In the data rows, 50 means zero.
Here is a table of points, one per row:
34,34,47,61,37,41,49,56,50,57,48,50,37,28,57,56,70,67,59,77,21,35,77,43,61,31,45,62,56,54,78,37
50,25,34,42,44,62,49,50,62,46,29,48,35,47,40,69,64,62,53,47,32,39,52,64,45,47,33,21,21,48,71,37
42,47,61,56,62,41,39,52,78,60,44,70,51,73,47,81,55,41,45,72,33,44,37,48,34,71,53,72,56,54,12,65
44,42,55,23,50,22,58,53,29,61,34,51,47,57,30,73,36,59,73,42,58,53,33,39,49,56,44,39,52,55,48,31
59,37,31,54,70,61,35,51,50,52,74,54,50,34,53,48,40,47,65,49,54,58,55,45,60,60,54,64,37,46,41,32
58,58,48,72,44,49,57,66,63,30,62,52,65,67,66,48,67,53,36,27,54,73,53,34,22,43,36,38,83,55,17,64
56,49,39,51,74,45,62,35,32,40,53,97,58,71,71,67,55,41,60,33,65,54,63,45,27,50,46,42,45,59,55,53
53,43,75,27,57,35,37,48,74,42,60,44,22,43,42,50,26,34,70,45,48,12,81,46,30,56,45,29,41,59,50,62
49,50,60,70,46,41,59,55,43,65,29,66,63,51,63,50,31,39,75,31,30,71,63,54,63,27,49,53,63,16,81,61
26,42,49,61,30,52,58,55,31,44,47,41,39,44,54,55,59,59,68,34,28,33,42,52,33,56,41,97,66,45,34,20
40,34,51,52,41,51,31,39,35,28,33,52,75,45,43,30,54,34,74,51,45,57,72,55,59,54,56,64,60,52,67,33
73,53,48,48,45,48,31,56,72,71,58,35,69,36,53,42,42,57,26,35,55,46,53,45,48,43,58,42,43,70,74,46
38,41,38,57,60,86,25,35,40,58,75,56,44,58,57,27,46,57,28,37,49,34,43,48,82,56,60,58,68,37,57,56
50,36,38,54,50,73,57,25,69,45,50,36,37,32,73,46,62,43,46,45,72,37,45,65,31,39,55,70,61,52,30,35
41,40,40,25,33,67,24,68,50,65,51,56,26,36,58,52,41,66,44,54,50,57,45,34,35,47,90,63,61,41,78,60
62,37,28,19,53,53,82,60,50,64,36,57,28,67,31,43,28,37,54,46,52,51,61,57,61,35,45,41,49,60,62,47
55,20,43,65,08,29,64,24,89,43,56,38,44,34,30,44,58,65,34,57,46,85,42,60,54,46,55,31,65,58,49,56
55,54,59,83,50,60,58,54,46,23,53,45,49,62,42,57,36,55,53,36,42,78,48,51,53,24,60,54,58,36,87,44
41,37,57,66,47,62,53,51,73,44,68,62,58,39,52,50,49,48,29,61,53,47,48,81,33,63,34,33,63,64,59,67
70,50,58,43,56,39,44,52,66,74,69,39,58,42,24,38,86,76,52,45,61,78,79,83,51,32,53,80,54,45,50,64
58,54,50,40,56,77,48,70,39,49,57,64,63,48,62,44,53,39,64,29,45,41,56,52,61,51,64,37,68,75,59,65
63,63,22,62,62,61,51,56,45,39,26,76,60,45,29,64,26,30,49,68,55,43,37,76,47,48,46,59,26,62,47,39
38,54,60,44,35,53,78,62,44,71,48,59,55,38,80,40,48,63,32,49,40,49,58,43,59,98,77,72,43,55,48,40
65,48,68,48,25,62,54,48,47,65,54,41,67,57,50,52,23,57,39,67,48,52,44,85,41,72,46,41,74,42,16,55
22,45,54,48,60,66,48,32,36,25,49,44,47,60,64,54,49,63,43,62,63,60,69,57,45,53,67,37,57,61,70,33
42,67,20,43,60,62,64,44,59,70,25,28,68,54,42,53,59,27,52,53,43,56,69,68,36,50,59,35,47,64,46,36
25,50,42,33,41,58,53,78,33,45,45,42,42,45,41,36,50,52,75,40,58,74,58,40,28,40,29,43,35,80,63,52
59,46,46,39,56,36,41,36,42,80,47,52,44,54,42,63,60,58,64,58,67,45,56,40,50,74,51,46,50,56,77,18
54,45,60,35,74,49,50,59,25,55,64,46,59,64,36,68,35,63,55,53,44,47,46,44,74,33,66,46,67,47,47,44
53,30,57,41,50,48,55,49,55,36,18,43,62,65,61,47,68,53,43,38,54,39,62,54,33,51,44,75,26,45,48,74
63,38,62,49,46,56,33,51,51,53,58,83,39,46,42,67,57,54,21,48,81,51,56,47,57,53,40,80,32,31,47,52
73,63,18,61,57,33,37,70,67,59,58,67,23,61,68,48,41,47,60,46,53,50,37,49,46,53,70,47,49,74,55,74
45,52,48,22,41,69,60,37,66,41,28,27,55,60,51,59,67,38,47,41,68,47,45,61,80,22,39,59,39,48,48,51
57,60,50,49,70,51,56,37,65,51,39,32,40,36,43,53,17,70,62,53,51,33,65,45,48,54,46,47,24,49,32,59
53,64,59,55,44,64,68,48,76,46,52,63,55,70,44,43,27,59,64,67,46,39,35,45,38,28,46,52,33,36,53,46
20,52,59,70,81,63,56,59,43,58,63,51,51,53,39,64,44,41,09,40,60,68,50,46,58,32,55,47,57,41,65,67
54,51,47,26,65,50,32,34,40,59,53,69,52,47,51,43,31,47,43,30,40,62,58,47,28,60,68,36,63,06,21,48
60,28,60,75,75,46,40,39,36,42,36,72,53,40,45,41,59,44,67,51,33,71,31,64,73,57,71,46,53,73,47,54
56,48,62,88,75,64,54,63,34,55,41,40,45,36,32,72,55,40,29,64,40,40,57,70,40,30,64,42,60,46,36,63
45,49,56,52,34,41,75,39,25,67,56,62,43,40,66,63,28,55,32,36,54,40,41,40,27,56,49,49,68,46,55,47
49,53,47,41,74,38,38,63,25,53,52,61,41,51,56,16,74,34,38,75,60,82,60,45,25,49,35,42,48,44,39,36
52,58,66,45,66,64,54,37,46,45,68,41,54,43,66,47,32,45,65,67,31,69,44,35,36,48,53,75,25,43,71,34
43,83,18,37,31,30,24,47,64,37,44,46,48,53,52,69,61,36,59,56,50,60,46,61,51,36,58,72,46,54,37,67
36,69,54,15,58,34,46,42,42,27,54,45,45,56,64,52,51,23,52,36,34,54,45,39,66,52,41,36,55,33,62,44
69,57,50,61,40,45,45,69,41,42,63,40,54,47,53,73,68,58,51,49,52,54,37,44,39,46,49,50,19,78,39,46
21,63,41,47,52,44,34,45,37,59,56,53,55,47,51,59,24,64,26,62,56,71,61,60,57,39,39,39,23,36,09,64
49,73,54,52,41,43,54,43,49,48,46,70,61,60,45,59,72,34,23,59,50,56,62,48,55,74,54,37,47,41,65,64
64,41,64,66,52,48,50,41,49,39,45,65,62,36,58,28,33,38,75,51,53,67,43,50,40,34,38,28,50,18,75,31
56,48,69,36,48,59,45,70,36,36,56,61,64,65,79,41,59,63,65,75,26,55,59,26,77,39,32,48,60,62,45,29
41,14,55,57,39,23,47,49,69,60,49,76,49,66,56,47,64,68,19,39,43,86,50,65,60,24,63,39,46,84,16,66
64,56,65,35,71,65,41,33,55,51,52,32,65,69,43,55,60,48,53,64,29,44,59,59,37,67,35,64,49,35,54,62
38,39,49,76,35,52,64,36,46,73,59,47,52,61,68,38,47,31,73,48,55,40,61,29,51,45,52,71,48,67,75,67
42,43,55,32,60,34,40,57,64,54,35,37,63,52,44,58,40,54,28,26,52,60,44,52,48,63,46,58,48,67,53,52
38,34,65,88,55,38,20,59,53,36,31,62,54,72,72,29,22,49,67,62,54,53,53,59,63,40,24,68,61,20,40,13
71,57,36,35,50,58,52,17,62,33,48,40,47,50,37,61,46,76,78,20,46,44,52,38,71,61,24,43,46,57,56,79
41,55,50,57,50,44,68,52,95,54,55,59,59,62,42,39,74,62,38,19,52,51,43,22,08,21,47,46,64,56,51,24
42,61,49,65,34,47,50,45,55,52,64,46,69,48,33,68,51,36,64,38,41,86,45,40,52,56,71,18,29,42,23,41
47,74,51,52,52,45,64,54,42,58,36,47,71,25,50,46,47,53,38,40,64,06,42,50,59,38,42,26,59,73,39,44
49,19,54,66,72,46,52,65,38,59,59,61,62,39,40,44,44,40,81,53,59,50,40,48,42,39,39,48,65,42,59,59
44,63,76,55,40,65,21,75,71,30,37,48,31,55,30,45,44,51,46,12,43,29,54,53,56,68,48,34,54,70,54,28
32,13,61,18,55,60,43,68,48,39,75,65,50,48,37,62,49,34,36,68,49,61,43,81,48,52,56,50,48,45,47,51
46,64,50,47,46,67,38,29,52,59,58,55,54,52,46,46,45,61,52,45,35,54,29,35,61,44,43,38,36,45,60,53
61,72,56,25,77,27,40,63,58,40,28,41,74,38,54,46,75,60,32,69,44,32,60,46,51,27,57,89,67,49,44,71
56,34,52,68,41,28,42,56,30,42,48,49,57,34,39,53,57,56,23,32,50,05,40,59,43,51,48,26,41,47,78,38
34,57,34,53,58,27,79,51,47,66,67,64,51,38,62,37,65,52,69,33,31,24,52,82,59,93,58,60,44,33,55,48
39,67,52,53,08,58,42,41,17,65,61,67,64,45,36,23,71,39,52,57,50,18,55,36,48,53,61,48,54,31,39,59
36,75,75,68,63,73,60,39,55,57,50,43,34,48,50,46,37,57,72,65,67,67,49,58,33,52,66,66,65,67,47,72
42,57,62,61,35,42,47,56,56,63,59,42,60,56,52,59,38,42,64,55,63,34,74,42,68,53,77,55,43,34,50,25
52,51,61,54,55,69,39,36,32,55,41,41,49,17,63,46,80,54,28,40,52,60,51,29,60,73,65,57,47,54,18,52
53,70,43,63,49,53,45,39,55,39,51,51,46,41,51,59,52,57,07,36,26,73,60,65,24,50,52,55,62,57,48,41
55,53,59,79,55,38,39,51,61,67,59,36,45,61,45,61,65,33,72,73,63,54,52,32,69,86,61,39,57,50,45,35
61,41,47,43,36,66,63,47,27,54,55,41,33,36,67,65,48,40,58,31,46,78,49,39,73,60,20,72,45,56,31,54
43,48,64,41,30,61,45,58,35,56,56,47,65,46,74,33,51,53,54,60,53,48,48,53,59,61,73,52,37,64,69,57
37,77,55,27,68,57,52,64,83,77,29,36,27,56,68,65,71,55,63,44,57,62,27,71,60,46,04,31,51,25,57,66
49,56,33,41,34,41,24,45,48,51,50,66,52,25,56,34,32,38,48,77,41,40,54,37,63,39,32,77,51,64,56,56
51,41,60,53,49,70,61,57,69,47,52,50,43,47,38,54,39,62,41,50,62,22,62,12,68,59,30,63,38,58,63,37
71,23,45,54,44,50,43,50,19,76,32,12,37,69,71,34,61,53,51,47,42,31,53,50,34,37,15,34,34,45,45,64
48,54,58,63,55,39,61,61,36,40,72,59,49,31,50,43,52,51,48,82,56,58,18,32,52,49,35,39,38,35,83,57
66,61,54,59,49,60,34,38,33,49,46,63,49,46,57,92,52,58,54,70,49,39,65,45,46,28,42,28,62,58,50,46
60,60,47,47,42,67,49,62,52,48,69,52,17,70,51,44,46,47,51,58,40,28,48,54,72,24,81,28,48,25,48,31
73,72,50,38,46,37,71,67,58,33,25,45,39,41,19,33,51,63,39,16,55,72,36,67,55,48,40,51,55,46,43,33
50,53,71,49,48,40,47,25,64,63,53,58,58,58,43,43,52,48,30,26,47,53,39,59,66,29,52,65,45,63,38,40
39,57,29,53,39,52,29,53,70,52,23,39,64,52,68,56,48,80,44,53,62,67,47,42,49,72,57,43,46,48,72,63
59,42,48,55,38,58,58,56,20,37,60,34,57,55,44,45,60,33,57,53,63,45,57,55,32,46,47,98,38,63,38,63
35,33,31,73,67,58,45,67,55,42,53,30,76,42,29,53,47,44,34,54,29,51,46,09,47,70,58,22,47,33,24,72
54,57,28,37,47,70,45,55,25,54,68,44,70,64,35,51,35,70,64,44,50,36,41,59,41,56,57,53,49,41,62,39
56,27,38,43,52,63,62,49,62,38,42,43,33,73,49,49,69,50,60,68,43,47,39,27,48,51,32,63,43,46,59,61
62,64,43,46,39,08,62,47,31,32,72,30,33,65,29,39,46,45,17,56,49,44,58,55,54,51,31,60,38,57,71,40
28,56,51,35,57,53,55,39,41,65,37,40,12,63,18,34,45,46,58,41,38,24,37,47,46,39,47,57,25,82,42,49
43,59,53,57,50,36,43,54,25,35,62,55,39,69,55,62,50,81,68,49,65,34,45,73,62,77,53,34,45,56,59,56
These points spread out most along one direction. Take the direction at right angles to it along which they spread out most. Then take the direction at right angles to both along which they spread out most. Go by this last direction. For each point below, how far along it does it lie, from 0 to 99? The average is 50, and the first point in the table lies past the average. One standard deviation of the points above along it is 16.
59,59,68,51,36,59,79,39,24,50,30,50,36,42,34,51,58,35,31,67,63,69,44,27,47,66,80,35,60,43,26,76 ~ 59
42,41,34,53,42,46,52,50,65,39,50,50,44,46,29,54,32,31,55,58,60,42,48,44,53,74,26,42,99,78,32,64 ~ 51
51,51,31,38,58,37,67,40,58,58,38,33,39,66,15,49,55,50,40,41,52,53,08,40,68,61,35,66,71,47,71,35 ~ 43
56,94,58,54,55,52,48,58,66,62,70,54,45,45,64,56,38,25,53,52,59,51,56,66,49,69,46,63,45,43,83,61 ~ 52
47,37,55,33,44,53,35,47,77,47,49,54,78,35,54,51,69,46,55,51,71,42,18,65,31,40,49,54,52,54,46,39 ~ 53
45,27,49,58,53,29,48,47,58,37,79,42,43,35,58,82,64,26,68,29,61,50,52,42,53,37,73,44,57,23,16,60 ~ 46
58,38,23,49,48,30,52,53,60,37,35,18,61,51,72,62,18,55,36,63,60,56,63,42,58,58,57,60,53,48,47,54 ~ 57
50,55,65,43,65,30,63,54,39,50,69,30,56,39,66,40,39,61,84,56,48,67,58,55,57,32,64,50,49,64,44,34 ~ 44
41,62,54,51,56,41,44,41,42,36,37,81,47,42,34,23,58,67,69,75,57,38,66,36,38,47,51,51,26,31,36,72 ~ 57
48,45,47,56,64,36,59,42,54,44,69,35,52,55,72,29,49,48,28,51,51,32,30,61,50,40,62,32,51,51,52,53 ~ 45
49,78,31,75,43,55,45,65,46,47,50,46,52,62,48,39,62,55,68,56,51,48,56,73,55,52,62,56,62,50,17,62 ~ 62
50,20,56,24,48,47,74,49,54,26,33,60,53,37,72,40,65,57,73,68,48,12,48,54,62,47,66,50,54,23,63,68 ~ 60
69,55,41,44,59,51,77,42,73,41,59,60,59,48,58,43,54,62,33,72,55,62,61,55,48,52,52,29,62,68,12,28 ~ 47
66,52,51,41,39,44,35,33,42,48,26,32,22,68,55,38,50,46,43,46,49,39,38,43,36,49,41,33,50,46,58,33 ~ 44
70,45,49,53,22,61,75,72,59,66,47,55,45,50,50,52,39,22,34,47,48,59,54,50,60,59,38,44,42,40,64,48 ~ 40
